128 stands for zero in the data rows.
Here are some points, each followed by its number:
[ 52 126 149  85  85  68 148 128  54 138 119 104 152 139 128 128 102 126
 154 129 145 120 134 136 130] 0
[177 143 129 215  26  69  77 145 173 144 156 118  78  88 119 136 165 128
  53 124 107 123 114 131 122] 1
[ 54  96 173 152 115  88 215 195 155 138 134 126 126 144 126 119 111 125
 150 128 134 110 131 142 124] 2
[169  77  81 191  21 158 174 128  82 110 153 101  96 108 119 129 147 129
  78 121 114 122 117 135  98] 3
[186 195 171 204 108  40  91  81 198 130 137 118 128 128 125 128 145 133
 107 128 131 111 129 139 133] 4
[ 45 142 153  36 103  72 110  59  76 132  93 110 181 152 132 126 102 123
 179 134 128 137 128 121 136] 5
[ 53 163 118   0 105  99  58  43  95 107 160 128  36 115 122 127 158 128
  71 119 111 115 118 140  80] 6
[181 128 129 177  29 165 143 162  81 114 136  78 144 137 123 124 110 131
 143 126 130 120 129 145 140] 7
[ 84 167  72 120  72 162  56 113 208 113 104 124 177 154 135 127  97 126
 127 135 143 135 142 119 156] 8
[185 223 172 184 164  40 134  44 154 109 129 159 131 128 132 123 132 126
 127 128 128 142 126 128 127] 9
[ 69 182  90  38 105 152  30  84 204 128 131 175 122 139 133 124 136 129
 138 131 126 120 132 130 135] 10
[156  39  13 183 151  47  77 174 128 126 124 120 121 124 125 124 134 127
 115 128 136 122 126 129 140] 11
[198  56 118  53 175 171 191  46 176 137 116 142 147 128 130 134 157 133
 118 131 121 132 129 124 110] 12
[191  51 100  72 176 155 186  42 206 148 130 120 134 122 125 127 130 130
 128 128 120 125 126 134 121] 13
[219  95 188  22 126 192 150 147  42 103 164 132  49  89 120 136 169 132
  45 118 128 121 110 133  97] 14
[ 58  98 148 131  90 128 206 166  95 141 158 165  71 118 128 129 168 131
  84 124 113 111 121 137 109] 15
[ 86 177  67  89  91 168  56 120 194 118 131 128 107 139 124 114 100 126
 156 125 130 127 130 127 126] 16
[ 68  69 174 130 179 241   0   0   0 170 154 129 128 123 124 130 155 131
 105 122 116 110 122 129 128] 17
[196  70 134  76 129 181 182  78 151 117 138 127 123 128 128 131 129 127
 119 127 125 135 124 122 139] 18
[129 176 186 178  72  56  48 143 199 156 147 142 128 129 127 126 143 125
 102 122 119 123 123 132  90] 19
[105 211  54  84 155 201 104 185 155 140 164 105  72 101 119 134 152 130
 127 119 110 122 115 135  98] 20
[187 229 182 178 178  38 136  40 167 108 128 130 128 132 130 126 116 127
 133 130 133 142 131 128 131] 21
[189  71 116 104 109 174 184  81 117 117 128 121 131 110 126 131 144 126
  91 122 128 134 121 123 103] 22
[219 167 246 130  86 102  13 226 155 169 125 113 107 128 124 125 107 127
 148 125 128 124 128 132 132] 23
[179  41  69 105 193 113 151  60 229 167 114 121 156 144 129 124 120 129
 152 131 134 125 133 132 147] 24
[185 155 129 207  41  80  43 169 199 156  76 128 199 135 137 132  84 123
 190 138 154 160 140 104 169] 25
[120 128  39 211  81 171 165 176  86 134 155 149 107 120 127 128 166 132
  85 124 119 108 124 141 113] 26
[ 77 142  74 112  45 120  74  78 133 106 133 126 129 118 128 133 143 129
 113 127 120 132 125 124 129] 27
New points follow, each followed by the number of its nearest point above, looking only along the 5 directions in which the numbered points spread most.
[156 229 113 191 193 121 217 106  42 116  96 119 176 137 133 123  86 122
 173 132 139 160 135 110 137] 2
[119 197  53 168 125 186 155 187 119 143 124 151 116 131 134 135 130 122
 136 124 125 142 127 111 107] 11
[129 110 215  36 115 190 120 179  51 108 138 138  86 119 127 128 132 127
 129 123 125 118 122 122 138] 15
[108 235  72  82 197 217 115 202 167 150 127 100 162 134 126 126 115 126
 140 130 134 125 132 129 128] 16
[ 85 128  57 130  30 130  84 128 149 108 141 127 102 116 124 130 133 128
 106 125 116 128 124 132 113] 27
[180 128 109 146  78 170 177  93 120 117 107 102 160 124 130 135 109 126
 142 130 144 150 132 118 130] 11
[ 63  97 140 160  70  80 199 164 114 140 146 146 128 128 131 128 144 129
 109 128 121 132 129 128 122] 2
[215 128 193  38 124 196 150 142  76 104 133 128 112 120 129 130 129 128
 124 127 124 134 127 128 128] 22
[116 235  76 102 201 212 138 204 162 154 106 148 167 147 137 129 103 128
 181 135 137 145 136 113 164] 8
[101 190  54 131 110 192  92 169 184 134 106 110 150 129 129 130 101 124
 163 129 140 138 133 116 133] 8
[224 142 129 130  93 142  45 236  63 139 146 150  81 100 126 135 163 131
  64 124 111 128 118 130  96] 1
[ 43  81 229 144 222 148 168 213 239  98 161 143  45 111 121 131 157 132
  86 119 111 128 118 136 110] 22
[160 182 103 240  97  78 176  74 101 105 134 133 113 123 127 128 130 128
 124 127 118 132 126 126 104] 7
[134 227  77 159 187 179 196 177  60 142 120 134 141 130 130 131 117 124
 139 128 131 134 128 124 117] 7
[ 46  84 209 144 178 120 193 222 213 109 160 164 113 112 128 128 167 133
  67 127 114 125 122 140 109] 7
[137 225  89 171 183 171 201 168  73 138 113 148 159 145 137 120  90 122
 172 130 141 149 136 111 143] 2
[180  78 123 150  78 178 174 101 142 115 104 118 200 162 136 123  98 125
 193 135 144 131 141 121 158] 11
[125 233  75 122 199 198 173 196 103 148 141 158 126 132 133 128 128 128
 116 128 120 128 128 127 126] 27
[ 46 117 167  66 105  60 171 115  68 147 128 176 118 138 135 122 140 130
 129 134 126 127 128 127 143] 0
[153 198 102 241 132 108 201  94 128 111  88 109 197 147 135 129  96 129
 188 138 147 145 141 120 179] 2
[ 73 101 101 171  32  79 174 122  77 139 119  88 133 119 123 132 114 128
 131 126 128 138 125 129 113] 2
[177 113 134 211   3 135 100 128  95 131 104  79 140 125 126 136  97 127
 148 128 146 131 129 117 149] 7
[164  20   8 126 255   0   0 255   0  66 163 126 118 146 126 120 121 128
 142 130 121 107 133 148 129] 7
[181 128  85  98 146 148 126  53 189 142 143 170  87 123 130 131 165 128
  83 125 116 124 124 130  96] 18
[ 74 128 149 255 128 199  61  78  83 124 147 164  80 126 129 127 149 127
 102 124 116 121 124 128 100] 27
[ 65  76 164 219 137 157 145 175 199 101 123 115  97 115 122 137 130 128
 103 126 124 129 123 131 101] 7
[ 65  74 172 239 153 184 104 135 155 102 132  99 129 123 121 132 137 128
  90 126 133 110 126 151 103] 7
[100 174  51 164  79 185 126 162 172 127 120 148 150 154 128 124 131 129
 142 128 142 112 139 143 120] 11
[ 66  73 165 227 149 176 110 142 167 101 148 128 108 106 121 132 159 130
 127 122 111 115 117 138 128] 7
[221 126 222  40 128 168  85 215  33 121 157 172 128 101 124 130 183 133
  50 122 105 115 116 135  86] 14
[193  59 126  77 166 171 182  49 208 139  95 133 166 147 137 127  88 123
 202 136 144 142 140 105 169] 24
[ 61 111 132 115  65  69 163 110  84 139 119 124 151 123 128 129 118 127
 145 130 123 145 129 117 136] 0
[ 44  73 232 182 248 203  87 140 192  99 149 133  76 128 122 137 172 134
  79 125 110  91 121 150 111] 22
[191  60 120  85 143 170 183  59 177 133 117 131 154 132 134 125 109 128
 162 132 130 146 133 108 153] 13
[173  26  26  96 234  41  77 139 157 152 126 139 110 102 127 137 150 128
  92 123 128 147 120 115 110] 18
